Here is a table of points, one per row:
[-17  40  35  25  -3  27  -8  31 -14 -28  58  -5   0  37 -21 -47 -25   7
 -15 -67  -8 -57  59 -31 -37  22 -57  41  24  -4 -11 -25]
[ -26  -31   35   11   59    0  -20    0  -25  -29   45    1   49   43
  -37   43   12  -42    3  -17  -41  -22 -119    9  -15  -13   32   23
    6   13   46   -1]
[ 14  11 -30  49  38  40  20 -20  -8 -35 -21  -4 -53  60   6 -41   0  29
 -40  17  29   4  16   2  13  14   5 -13 -11  26 -27 -25]
[ 14  17 -25 -61 -64 -37  15 -31  52  -9  33  14  55 -50   2  13 -56 -34
  -9  25  -2 -25 -12  47  21 -19 -15  10   5   2  10 -32]
[ -6   2  33 -80  22  19  28 -44  34   3 -25  23  18 -11  34  16 -24  39
   6   7 -27  14   1   7 -50 -42  50  -5  24   1 -40 -33]
[ 28  55  43 -13  29  30   3  53  65 -48 -15 -59  28 -11 -54  -4 -34  10
  38  34  -4  33 -17 -17  11 -33   5  -1   8  -3 -13 -52]
[ 10 -47  -9  10  11 -25 -38  -8 -50  14  35   1  23  50 -12   2  -4 -15
  33  32  31  -2  14  16 -45  17 -31 -25 -42   1   9  83]
[-33 -52  10  29 -45   1  20   4 -23   5  11 -31  -7  39  68   4 -31 -37
  46  34 -20 -15   6 -35 -26 -52  19 -14 -14   1  41 -40]
[ 48  -4  41  22  14 -39  14  26  29  16 -13  19  11  -3  -9  26  44 -16
  50 -32 -64  12  35 -26  29 -67  -9 -20 -12   6   3  -8]
[-46  25 -34  33  18   6 -29  -3  -5   5  58  37  18 -60  -7  13  56  27
  29   9  66  22 -14  12  55 -24  -1   6 -13  13   2  22]
[  8  -7  43  -1 -12 -28   6  -8  44 -47 -24 -43   7 -49 -11 -58  48 -21
 -35  69 -14   3 -42 -25 -12 -11 -30 -18  -8  23 -88 -12]
[  2 -23  34   9  20  28  31 -26  21  27 -18  43  22 -26 -46 -36   4 -12
  44  16  59  33 -14 -51 -63  36 -59  46  22  -4  57 -46]
[ 31  20 -37 -79  71 -57 -45  -9 -19 -35 -47 -19  28  21  24 -30 -21   3
  44 -58 -49  67 -11  16 -52 -16  33  20  15  50  54 -13]
[  9 -17 -14 -48 -16   8  -8  17 -14 -36   1  20  35  22 -24  39  63  58
 -42   0  24  36 -51  -7  -9 -78 -72 -19 -46 -61 -51   6]
[ 25  49 -34 -12  -7 -28 -51   7  40  10  21  14  10  28  59 -22  46 -29
 -23 -26  76 -33  -6 -15  -4  61 -11 -28 -22 -32  30 -70]
[-21 -47 -22  63  61  -6 -48  38  24   5 -51  15   9   9  22 -35 -43 -12
 -73  18  23 -52  22  14  18  12  36 -14  31 -20 -21  15]
[  7  21 -43  30  -6 -33 -20 -20  25 -45   5  16  18  40  -5  -8  -8   3
  -5 -47  -6   0  76 -39  74  32  30  36 -18  11  17 -35]
[-31  24 -10  -1 -21  34  21  83 -26  11  12 -41   7 -39  -8  71  -6 -17
 -40 -42 -10  23  33   4   1   8 -52  -6 -32  33  27  52]
[ 33 -28  16  23  -7 -18  85  47 -10  37  -9  14 -61  51 -62 -76 -32 -10
 -24 -63 -12  11  11  79  36   2  42  -1   0 -12 -16   0]
[ 16  53 -11   0 -22 -49 -30  26 -28 -17 -15 -34  -5 -36  -8 -12  10 -45
   8  13   2  19 -22  17  24  22   1   3 -42 -44  -6  14]
[ 15  15  -9  42  46   3   2  27 -20 -19 -18  60 -19 -13  27  -6   5  13
 -35   4  -9 -41  47  10   9  21 -27 -92 -82  40  25 -46]
[-23  25   3 -26  30  15 -60  -9 -33  25 -65 -44 -28 -31  -2  -1 -37  44
  -2 -21   6  -4 -29  12  29 -13  -7  30 -52  -3  15  18]
[-55 -49  -5 -38 -10  15  -8 -56 -10 -15 -61   5 -62  -5 -66  68   1   3
   6  38 -26 -54  -2  40 -48   8 -18  38 -10 -14  14 -35]
[ 23   2 -26 -32   1  -8  26  58  -8   5 -25 -49  -8   8 -25   0  22 -38
 -38 -11  -8 -30  52 -16 -14 -75  55   0  56 -22   5  18]
[ 35  26  -6 -35 -28 -24  -5   2 -11  29  56   5  22 -37 -45  13   2  13
  13   6  48  -1  25 -20 -48 -18  83  21 -28  65  -6  15]
[ 60 -22 -17  -4 -39  24  12  15 -24 -47   5   8  11 -24  33  30 -30   8
 -14  28 -15  15 -15  23  11  29  15 -11  44  24  -5  11]
[  7  14  37 -66  31  -8 -27  16 -11  44  86  43   7 -28 -19  -7  -1  -6
  12   6 -28  -1  39 -33  41  -4 -25   9   1  65 -41  48]
[ 33 -18 -48   6  15   9  34  30  31  77  26 -40  51 -21   3  49  32  45
 -36   5 -47  64 -22 -17  45  34   6  40 -39  40  14   5]
[-17 -50   2 -18 -65 -17 -46  41 -23 -22  36  24  45 -17 -17   5  57 -18
  18  20  41  46  45  19  19 -20  -2  18  27  -3 -28 -91]
[ 10 -17 -17  48  12  24  21  22  32  -1  38  17   3  -7  -8 -23 -86  39
 -48 -20 -11  -4  20  16 -71 -21 -50 -18  27 -45 -23 -25]
[ 43  18  28 -64  13  12  43  28 -31 -15 -44   6   0  54 -37 -20   5  10
   9  89  34 -32  40  19  48   1   3  27   4 -20   3 -10]
[-16 -40  56 -31  18  -5  11 -89  -3 -27 -37 -25   3 -20 -72  54  49 -66
 -42 -30  24 -21   2  69  22 -58 -36 -39 -15  -7  25   4]
[-16  45 -21 -11  -4 -33 -28  26 -22  26 -12 -10  -8  -6  23  10 -44 -37
  54 -10  24  17 -32 -58  38  36  -3 -42  39  44  19 -27]
[ -5 -52 -25 -19 -38   4 -54  -8  26  31   1  11 -30 -29 -42 -22 -52 -31
   3  12 -16   7 -15 -48  22  -1  42 -37  15 -54  30  32]
[  7  23 -18 -27  31  13  -3 -42  55 -15 -13  31  -8  31  18   8 -18   7
 -85 -26 -40 -27  -5 -44  -7  25 -16  20  37 -10   5  26]
[  2  26  39  26 -52 -47   2  26 -66  -6 -70  35 -33  -2  -3 -15  12  51
  28  36 -19 -11 -49   1   0  -3  33  19  53  18  57  18]
[  5   5   5  -4  65 -34  60  70  32  60  44  10 -15 -15  25  26  28  22
 -29  56  35  20   9  23 -26  -4   3  22 -16  11  55   0]
[ -2 -37   2   2 -84  75  19   8  16  -4 -40  22  20  -3  21 -15  34 -10
  26  35  -1  57   3   4  -7  18 -11 -67 -30 -53  26  31]
[-20   5   9  94  -6 -22  -1 -49  21 -10 -37  -9  42  49  22  18 -47  48
 -21  -6  41 -11  47 -17   5 -40 -56  -4  33 -37 -15  22]
[ 57 -33 -14 -39 -28  21  11   7  53  -4   7 -23 -80 -12  69 -45  11  40
  32 -38  -1 -29 -31  27  11  16 -22 -20  29  11  41  63]
[ 42  16 -19  50  20 -57  29   6  36 -26  68 -34  -8 -17 -11 -25 -25  45
   7 -26 -15 -14   9 -24 -61  65  50  14 -33 -58  29 -39]
[-43 -22  50   0  46  20  11  14  10 -21 -23 -39  37  11  39  64   2   4
  56 -11  -7 -13  24  10  -3  62  35 -17 -20 -16 -57  68]
[ 58  -7   6  64 -19  39 -75 -53 -20  47 -21  46  -9  -4  27  23  38 -51
 -10  62 -17  53  23  10  -5  22 -34  21  39  36   3   3]
[ 35  23  12  -6 -20 -24  35  13 -18 -28   6  33   8   3  56  10 -10 -60
  24  -1  -9 -25 -29 -20  23  35 -34  24 -32 -27  23  54]
[-51 -10  -3  -6  16 -51   6 -31 -19 -71  44  12  34  -2 -15 -39  46  62
 -11  -5  -6   9  43 -46  32  32  12 -55 -18 -10  22 -12]
[ 44  28 -39 -11  -7  29 -44 -32 -51 -19  19   2  -3 -14 -20  -5  23  12
  35  14 -23  11 -30  32  17  -5 -16 -11  56  -2 -21  -2]
[-12   1 -41  12  74  21  65 -23 -65  36 -33 -17  42 -42  10 -27  22 -40
  80 -52 -36 -67 -12 -14 -51   7   1   6  13 -51 -12 -35]
[-77  19 -20   6 -54   8  27 -32 -31  35 -12  18 -13  17   3 -37  32 -42
 -10  18 -24  23  -1   9 -22 -42 -28  74 -29   7 -65  55]
[  3  -2   9  -3 -24  58   7 -10 -36 -26  13 -10 -83  24  12  39  -4 -39
   1 -10  37  13 -49   0 -28  26  20   1  24  13 -29   3]
[-11  26  14  38 -29  33  62 -37  22   6  -7   8  21 -34 -17 -13 -15  22
   7 -40  55 -10 -15   4   9 -56  12  22  -5  72 -37  62]
[-76  29 -24   5  10   4   4  52  73  10  -4  37 -27  -9   6 -27  17 -22
  24  33  13  28 -13  77 -15   0  27   8  -5   6 -12  36]
[-20  53  -2  17  -6  -8   6 -44  33  22   4 -17 -65  42   9  26   4   9
  19  21 -15  27   2  20   1  -5  -3 -29  47 -52 -33  25]
[-17 -58  55  21 -38  38 -14 -44   1  -8  22 -62 -59  11  56 -21 -22   5
   7  17  -9  -7  18  62   9 -20 -17  41 -37  -4  40  10]
[-27  59  24  -7  -5  59 -61 -32 -21  40  18 -44  41  20   3  -8  12  30
 -70  -2 -36 -50  23   3  47  26  50 -57  18 -18   9 -30]
[-11 -25  20 -22  49  -9  52 -44 -44 -41  18 -14 -53 -42  29  24 -52 -13
 -15 -36  43  71   2 -40  13  -7  52  37  -4 -28 -19  -1]
[ -5  -8  17 -28 -24 -47  12  -2 -55  55 -11 -17   6   9  35  14 -40  -9
 -40  12   3   6 -29   6  13  45 -21 -34  25  38 -23 -64]
[-33   7 -63  -1 -15  23   6   2  53  53   8  17  -8  10 -15 -19   9   2
  19  -3   2   4 -26 -40   5 -46  39 -38 -19  53  10  33]
[-29 -76 -34  -6   6 -28 -23  -5  12  10  16 -12  23  35 -25   9  -6  12
  52  -6 -23 -33 -31 -15 -23  50 -68  27   0  19 -26  -6]
[ 22   2  46  62 -31   3 -61  17   7   8 -39  36  -8  -8   2  25  27  53
 -21 -81 -19 -57  -3 -24  -8   8  40  25  12 -29 -37 -36]
Along one direction, these points spread out more than along any other. Take the direction at right angles to it along which they spread out most. Go by this last direction. How far along it is each point below, from 0 to 99? The average is 50, and the first point in the table lies past the average. One standard deviation of the points above along it is 16.
[ 33 -18 -48   6  15   9  34  30  31  77  26 -40  51 -21   3  49  32  45
 -36   5 -47  64 -22 -17  45  34   6  40 -39  40  14   5] 15
[-77  19 -20   6 -54   8  27 -32 -31  35 -12  18 -13  17   3 -37  32 -42
 -10  18 -24  23  -1   9 -22 -42 -28  74 -29   7 -65  55] 65
[-17 -50   2 -18 -65 -17 -46  41 -23 -22  36  24  45 -17 -17   5  57 -18
  18  20  41  46  45  19  19 -20  -2  18  27  -3 -28 -91] 32
[-16 -40  56 -31  18  -5  11 -89  -3 -27 -37 -25   3 -20 -72  54  49 -66
 -42 -30  24 -21   2  69  22 -58 -36 -39 -15  -7  25   4] 74
[-43 -22  50   0  46  20  11  14  10 -21 -23 -39  37  11  39  64   2   4
  56 -11  -7 -13  24  10  -3  62  35 -17 -20 -16 -57  68] 58
[ 28  55  43 -13  29  30   3  53  65 -48 -15 -59  28 -11 -54  -4 -34  10
  38  34  -4  33 -17 -17  11 -33   5  -1   8  -3 -13 -52] 37
[-31  24 -10  -1 -21  34  21  83 -26  11  12 -41   7 -39  -8  71  -6 -17
 -40 -42 -10  23  33   4   1   8 -52  -6 -32  33  27  52] 38
[-51 -10  -3  -6  16 -51   6 -31 -19 -71  44  12  34  -2 -15 -39  46  62
 -11  -5  -6   9  43 -46  32  32  12 -55 -18 -10  22 -12] 37
[-46  25 -34  33  18   6 -29  -3  -5   5  58  37  18 -60  -7  13  56  27
  29   9  66  22 -14  12  55 -24  -1   6 -13  13   2  22] 26
[  9 -17 -14 -48 -16   8  -8  17 -14 -36   1  20  35  22 -24  39  63  58
 -42   0  24  36 -51  -7  -9 -78 -72 -19 -46 -61 -51   6] 52
[-20  53  -2  17  -6  -8   6 -44  33  22   4 -17 -65  42   9  26   4   9
  19  21 -15  27   2  20   1  -5  -3 -29  47 -52 -33  25] 69
[-55 -49  -5 -38 -10  15  -8 -56 -10 -15 -61   5 -62  -5 -66  68   1   3
   6  38 -26 -54  -2  40 -48   8 -18  38 -10 -14  14 -35] 82
[ 14  17 -25 -61 -64 -37  15 -31  52  -9  33  14  55 -50   2  13 -56 -34
  -9  25  -2 -25 -12  47  21 -19 -15  10   5   2  10 -32] 36
